Each row has a name. Each piece below is followed by the name of the row it came from. Each question is about the rows just above it. Some pieces are copies with a little noise.

[105 126 118 139 119 128 130 120 104 169  99 100 132  95 107 141 163  86
 131  83 113  90 133 175  59 105  84 136 136  98 116  58 105  89 148 124
  65 141  80 103  78 136 158] = setes
[102 130 115 135 115 132 126 123 103 167 123  95 140  92 107 141 165  84
 118  95 111  87 137 180  78 117  87 129 143 103 121  67 107 101 153 132
  73 132  91 106  81 139 154] = pemod
[101 134 108 134 114 143 116 124 108 161 152  95 149  86 111 152 167  83
 116 112 109  78 136 183 100 128  91 129 151 110 119  74 108 115 158 148
  86 130  94 114  89 142 136] = susu
[103 131 102 132 116 148 113 125 108 157 160  94 150  83 113 153 168  88
 111 119 109  81 132 184 109 129  89 128 156 109 118  74 114 120 158 154
  84 129  96 117  88 144 133] = met
[100 132 100 128 116 149 114 125 107 160 168  92 153  81 115 159 168  85
 108 121 109  76 133 185 118 130  92 127 157 109 123  76 110 125 161 158
  92 126 101 122  86 144 132] = pulo
[101 134 109 133 119 140 121 123 105 163 141  94 143  84 106 149 166  86
 117 108 112  84 136 181  90 123  86 127 151 104 120  67 109 105 154 140
  80 132  91 111  83 139 144] = Pasoz
[108 127 124 137 121 120 135 114 104 173  78 103 125  99  99 132 162  88
 136  71 116  90 136 173  39  99  80 136 134  96 119  52 105  78 147 108
  59 141  77  96  72 133 169] = nipip
[101 134 108 134 114 143 116 124 108 161 152  95 149  86 111 152 167  83
 116 112 109  78 136 183 100 100  81 138 133  93 117  54 105  78 145 112
  54 144  76  97  72 132 169] = faz
[108 130 118 138 123 128 130 117 104 171  95 100 128  95 105 137 164  85
 131  80 115  87 134 177  52 104  82 132 138  95 118  57 105  85 149 117
  65 143  78 100  76 136 163] = zago
[133 119 140 121 123] is in which row? | Pasoz
The row with [117 108 112] is | Pasoz
find: [ 86 131] | setes
find: [138 133] | faz

[107 102 157 187 157 100  71  33] : gege
[157 125  96 127  40 122 139 134] : gifo
[141 118 224 104 165 127 166 232] : fuv
[ 90  95 145 113  48 195 134 128] : fulir
[130  80 140 118  78 171  99 166] : Nak
[110 142 163 116 112 123 135 129] : Rigu
[157 125  96 127  88 123 132  98] : lonek
find: [157 125  96 127  40 122 139 134] | gifo
find: [111 142 164 116 111 124 136 129] | Rigu

[ 96  77 154  37 155  37 175 209 132 218 137 193 166] -> pir
[141 171 140  96  80 154  37 175 209 108  26 204 178] -> terel
[141 171 140  96  80 154  37 220  71  23 200  98  28] -> rimek
find: [171 140  96  80 154  37 175 209] | terel
find: [142 171 140  96  81 154  37 219  71  22 200  97  28] | rimek
find: [141 171 140  96  80 154  37 220  71  23 200  98  28] | rimek
find: [ 77 154  37 155  37 175 209 132 218 137 193 166] | pir
find: [141 171 140  96  80 154  37 175 209 108  26 204 178] | terel

[113 126 182 152 132 130  88 130 172 100] -> kup
[181 112 106 146 131 127 107 124  72 130] -> Zapok
[121 109 109 147 130  98 125 141 216 131] -> Ful
[187 121 112 122 130  98 159 132 211 143] -> sokad
find: [121 109 109 147 130  98 125 141 216 131] | Ful
The row with [121 112] is | sokad
find: [146 131] | Zapok

[139 121  92 150 139 149 132 170 127  86 142 139  77 105 138 132 131 109
 139 108]  befu
[207  64 115 236  62 135 141 104 127 153 138  86  77 105 180 142  86  84
 222  84]  soki
[130 126 128 127 127 125 120 144 127 143 128 156 147 135 138  86 131 109
 139 108]  Fab
[108 130  92 150 139 149 132 170 127  86 142 180  77 105 138  86 153  83
  85  83]  Num
[130 126 128 127 127 125 120 144 127 143 128 156 147 135 131 136 103 108
 132 120]  desu
[139 149 132 170 127  86 142 180  77 105 138  86] is in which row? | Num
The row with [108 132] is | desu
find: [108 132  93 151 139 147 132 171 126  86 140 179  78 105 138  88 153  83
  85  84] | Num
find: [130 126 128 127 127 125 120 144 127 143 128 156 147 135 131 136 103 108
 132 120] | desu
The row with [127  86 142 180  77 105 138  86 153] is | Num

